142,143,149,101,99,158
144,145,155,103,106,141
148,156,143,104,103,151
>> 103

146,143,113,108,145
118,108,147,151,119
>> 113

108,111,148,145
158,152,98,104
109,112,147,143
>> 152

102,119,139,124
157,130,149,137
>> 119

133,123,124,112,134,116,121
126,138,133,134,157,121,136
121,135,128,134,149,124,132
>> 157

150,142,142,108,101
110,122,110,151,105
127,111,105,112,109
>> 110
---
[146 100 106 147] result: 147, 100

[[129 140 141 120 110 130 147]
 [120 136 153 131 129 138 134]] result: 153, 110

[140 146 104 117 130] result: 146, 104

[151 122 129 133 146 109 126] result: 151, 109

[125 134 154 155] result: 155, 125

[149 145 147 102 100 155 130] result: 155, 100

[156 151 115 114] result: 156, 114

[[133 132 130 147 127 127 123]
 [140 128 112 157 136 108 125]] result: 157, 108

[133 139 138 101] result: 139, 101
---
[107 108 152 106 150] yields 152, 150

[107 117 100 101] yields 117, 107

[101 110 108 104 103 130] yields 130, 110

[143 139 104 141 138  98] yields 143, 141

[118 107 113 155] yields 155, 118

[[134 131 139 105 123]
 [129 123 131 122 127]] yields 139, 134

[149 117 107 127 113 117 112] yields 149, 127

[[150 142 107 111 110 127]
 [152 142 107 110 113 127]] yields 152, 150
---
[[143, 130, 136, 111, 117], [118, 130, 102, 117, 121], [121, 137, 128, 128, 130]] --> 137
[131, 145, 144, 131, 103, 156] --> 144
[151, 155, 152, 104] --> 151
[106, 139, 108, 109, 101] --> 139
[120, 157, 145, 104] --> 120
[[146, 135, 119, 128, 121, 107], [131, 127, 128, 130, 126, 125], [144, 133, 121, 129, 121, 110]] --> 121
[121, 128, 126, 144, 138, 132, 157] --> 144
[99, 148, 104, 150, 152, 154] --> 104
---
[148 112 132 111 125 107] >> 125

[[113 151 112 114 110 146 146]
 [116 144 108 107 103 154 143]
 [111 143 108 111 106 148 150]] >> 148

[122 139  99 113 114 137 157] >> 137

[152 152 156 102 103] >> 102

[128 120 129 121 141 147 158] >> 147

[133 153 128 128] >> 128

[104 143 122 125] >> 122

[127 130 106 129 134 128] >> 134
---
[[145 126 101 116 131 143 121]
 [127 153 130 128 153 126 109]
 [105 118 133 147 130  98 109]] -> 127

[[151 143 139 125 139 134]
 [132 123 115 126 134 146]] -> 151

[[111 133 121 113]
 [151 140 127 157]] -> 111

[[135 135 132 123 128 110]
 [130 146 113 128 105 117]] -> 135

[[122 147 118 152 106 125 105]
 [120 122 115 127 117 113 121]] -> 122

[[105 105 106 153 149]
 [111 116 111 147 153]] -> 105

[[108 149 152 152 151 105]
 [116 141 141 142 143 114]] -> 108
---
[[127 126 148 115 137 133 138]
 [134 126 141 118 125 137 153]
 [123 137 146 103 130 124 145]] ⇒ 137

[[123 102 114 126]
 [123 115 154 113]] ⇒ 114

[[153 135 122 113 131 105]
 [113 147 132 112 124 117]
 [150 128 133 130 126 148]] ⇒ 124

[[148  99 148 104 108 106]
 [115 148 111 141 149 145]
 [156 100 150 102 103 105]] ⇒ 149

[[128 141 148 127 122]
 [125 139 150 130 123]] ⇒ 127

[[113 145 117 144 149 143 114]
 [149 108 146 109 113 108 149]
 [143 108 143 109 114 109 144]] ⇒ 108
---
103	115	112	148 => 148
128	133	121	99	132 => 132
121	127	116	106	122	128 => 128
132	124	123	104	110	149	147 => 147
152	122	128	141	129 => 129
125	124	149	145	127	148 => 148
---
[[129 150 133 109 118]
 [121 138 132 116 127]
 [118 107 141 145 111]] result: 118, 118

[[109 135 119 108]
 [110 133 117 104]] result: 108, 110

[[115 117 115 141 145]
 [104 108 108 144 153]] result: 145, 104

[106 127 157 119] result: 119, 106

[[146 108 147 109 107 110]
 [142 110 145 113 113 109]
 [146 108 150 109 107 110]] result: 110, 146

[[146 120 132 154]
 [134 117 138 124]] result: 154, 134

[152  99 123 152 142 138] result: 138, 152
---
[[124 122 122 135 132 133 133]
 [106 109 108 149 152 147 149]
 [124 125 122 134 139 131 137]] --> 139

[[112 112 144 145 143]
 [128 127 137 125 142]
 [112 110 144 152 142]] --> 144

[[130 127 133 130]
 [151 107 148 149]
 [139 125 136 134]] --> 125

[[130 131 127 131]
 [118 104 132 101]
 [128 127 130 118]] --> 127

[[122 118 128 110 124 130]
 [119 118 138 118 125 120]
 [137 138 107 147 141 141]] --> 147

[[153 108 155 104 152 158 151]
 [149 110 153 107 151 153 152]
 [123 132 123 130 132 127 131]] --> 132

[[107 117 112 131 133 128]
 [114 120 126 130 145 135]
 [105 115 114 135 128 135]] --> 135

[[135 114 137 142 130]
 [132 118 111 137 134]
 [139 131 129 102 133]] --> 129

[[136 132 129 107 116 144]
 [147 108 118 130 140 118]
 [141 142 155 124 138 142]] --> 124
---
[[122 126 140 119 137 119]
 [111 105 144 116 133 101]]
144

[[101 102 102 130 131]
 [127 126 126 138 120]
 [119 118 116 139 115]]
116

[145 150 143 118 117 138]
143

[109 151 132 108 117]
132

[131 112 124 102 114 142 121]
124

[131 118 103 150 118 140 116]
103

[149 157 113 115 145 125]
113
---
array([[114, 126, 131, 123, 133],
       [145, 127, 119, 136, 121],
       [100, 127, 138, 115, 135]]) yields 126

array([[141, 131, 121, 131],
       [132, 132, 150, 127],
       [137, 131, 123, 128]]) yields 131

array([[151, 113, 146, 125, 114],
       [126, 121, 123, 149, 126],
       [121, 149, 131, 122, 155]]) yields 113

array([[135, 132, 131, 151, 134],
       [131, 136, 126, 126, 128],
       [127, 122, 129, 131, 126]]) yields 132

array([[141, 130, 154, 153],
       [124, 140, 123, 115],
       [128, 138, 130, 115]]) yields 130

array([[155, 107, 157, 106, 151],
       [117, 141, 113, 140, 124],
       [139, 118, 141, 116, 143]]) yields 107

array([[147, 141, 115, 149, 136, 113],
       [148, 141, 115, 150, 136, 113],
       [112, 118, 144, 110, 124, 146]]) yields 141

array([[104, 154, 153, 153],
       [104, 154, 153, 153],
       [105, 153, 153, 152]]) yields 154

array([[129, 133, 151, 148, 128, 130, 129],
       [135, 129, 145, 139, 120, 130, 129],
       [105, 138, 127, 131, 115, 110, 128]]) yields 133
---
[[147 153 133 139]
 [128 153 138 146]
 [138 156 123 138]] 133

[[103 154 154 102 102 102]
 [156 100 100 156 156 156]
 [155 100 100 155 156 155]] 154

[[147 135 123 116 130 143 133]
 [107 115 111 131 131 136 128]
 [138 130 115 130 140 117 130]] 123

[[141 157 119 133 131]
 [137 144 117 126 120]
 [124 126 133 127 119]] 119

[[113 115 155 104]
 [110 113 145 126]
 [ 99 142 138 113]] 155

[[129 119 152 130 124]
 [125 131 148 128 134]
 [129 119 147 131 127]] 152
---
[124 150 129 121 104 101 112] ans = 129

[[130 130 107 128]
 [130 130 110 129]] ans = 128

[[103 104 105 152 151 153]
 [128 128 128 128 128 128]
 [122 122 122 134 134 134]] ans = 122

[129 109 101 143 137] ans = 129

[ 98 113 145 128 116] ans = 98

[134 108 150 129 127 152] ans = 108

[152 135 107 124 118 136 113] ans = 107
---
[133 152 136 126 130 108]: 136

[[134 112 124 110 121 116 118]
 [123 123 121 137 121 132 154]
 [122 133 106 120 130 126 109]]: 124

[101 109 152 106 108 112]: 152

[[127 112 128 115 128]
 [131 114 154 132 134]
 [130 109 104 136 123]]: 128

[118 132 127 152 117]: 127

[106  99 121 145]: 121

[[108 117 141 156 129 124]
 [120 146 120 131 153 120]]: 141
---
[112 144  99 113 110 132 150] out 132

[[146 139 138 127 150 134]
 [111 140 111 136 133 126]
 [111 115 118 130 106 124]] out 150

[116 157 107 103 102 149 155] out 149

[[122 123 135 142 113 133 129]
 [141 147 118 132 133 139 133]
 [117 116 149 124 149 113 112]] out 133

[[144 126 123 125 123]
 [118 117 112 135 138]
 [152 130 118 140 127]] out 125

[154 140 117 145] out 117

[157 122 121 123 148] out 123

[[124 111 149 126 119 151]
 [129 133 104 137 123 107]] out 119
---
[ 99 124 120 138 146] out 120
[140 113 145 156] out 113
[146 152 111 106 156 108 153] out 156
[132 143 119 101] out 143
[119 114 156 121] out 114
[108 155 157 150 113 110] out 150
[138 110 156 126] out 110
[130 112 106 132 108 130] out 132
[115 101 108 153 142 105 148] out 142
---
[116 139 130 148 126 150 131] ==> 150, 116

[126 143 112 105] ==> 143, 105

[107 142 116 157 146] ==> 157, 107

[119 102 131 148] ==> 148, 102

[130 118 116 113 151 131 133] ==> 151, 113

[[133 121 113 139]
 [103 127 116 151]] ==> 151, 103

[109 154 110 109 105 144 146] ==> 154, 105

[143 130 100 103] ==> 143, 100

[108 103 152 147] ==> 152, 103
---
[105 100 124 130 109] --> 130, 100

[[128 118 132 128 124]
 [138 132 130 128 132]
 [120 147 149 137 114]] --> 149, 114

[106 127 121 139 126] --> 139, 106

[[132 141 117 110 156 101 122]
 [135 147 114 103 146 106 122]] --> 156, 101

[[114 148 149 148]
 [130 106 111 142]
 [146 130 141 139]] --> 149, 106

[108 128 100 124] --> 128, 100
